Tez: 37.1 -3.0 7.6 -9.1 -35.8
Boro: 73.5 -25.4 -40.2 -12.7 0.7
zarik: 3.5 25.0 22.6 -23.6 11.7
sof: 11.8 -67.7 15.3 -5.6 11.8
kuved: 22.5 -10.9 -62.6 -15.3 56.9
vib: -44.1 55.1 -11.3 -23.4 57.0
pase: 22.5 -10.9 5.4 -15.3 56.9
leba: 7.3 11.9 28.6 2.5 -32.9
rus: 9.9 29.3 -41.7 -14.4 -15.6
seges: 75.8 -21.5 16.9 -58.6 74.2
tozit: -29.1 7.8 -62.6 29.4 -48.9
loc: 11.7 -> zarik, 5
loc: -21.5 -> seges, 2
loc: 29.4 -> tozit, 4
loc: 37.1 -> Tez, 1
loc: -5.6 -> sof, 4

tozit: 9.6 18.0 7.7 -38.8 10.7 -71.3 31.4 9.7 51.3 24.8 -17.9 -41.0 -13.2 -67.6
 4.3 18.6 19.8 -15.6 -14.5 -39.0 -12.9 -11.4 4.2 25.9 -59.2 -69.2 14.9
 18.0 2.2 -59.4 54.4 24.5 -21.3 -48.0 -53.7 -14.7 3.9 6.7 -13.5 -33.8
 -33.6 26.2 -17.6 -2.9 23.2 8.0 -40.3 7.3 5.0
seges: 9.6 18.0 7.7 -38.8 10.7 -71.3 31.4 9.7 51.3 24.8 -17.9 -41.0 -13.2 -67.6
 4.3 18.6 19.8 -15.6 -14.5 -39.0 -12.9 -11.4 4.2 25.9 -59.2 -69.2 -11.5
 18.0 2.2 -59.4 54.4 24.5 -21.3 -48.0 -53.7 -14.7 24.0 14.8 -5.8 -85.4
 2.9 27.3 51.0 64.9 88.2 4.2 10.8 7.3 5.0
Boro: -24.1 -6.5 38.5 -32.2 18.8 15.2 -9.7 12.2 52.7 14.4 -18.7 -34.4 -27.8
 -58.9 -2.9 11.5 46.2 -1.5 -29.6 -21.0 8.4 -10.1 -3.0 20.4 -53.0 -61.1
 4.3 39.2 -3.5 -69.0 26.1 10.9 -14.0 -52.5 -42.2 -39.8 23.2 9.2 -19.5
 -67.1 -0.3 7.9 25.8 48.8 76.1 23.7 -40.8 -3.0 29.9
kuved: 9.6 18.0 7.7 -38.8 10.7 -71.3 31.4 9.7 51.3 24.8 -17.9 -41.0 -13.2 -67.6
 4.3 18.6 19.8 -15.6 -14.5 -39.0 -12.9 -11.4 4.2 25.9 -59.2 -69.2 14.9
 18.0 2.2 -59.4 54.4 24.5 -21.3 -48.0 -53.7 -14.7 3.9 6.7 -13.5 -33.8
 -33.6 26.2 -17.6 -2.9 23.2 8.0 -37.0 11.4 10.9
loc: -5.8 -> seges, 39
loc: 25.8 -> Boro, 43

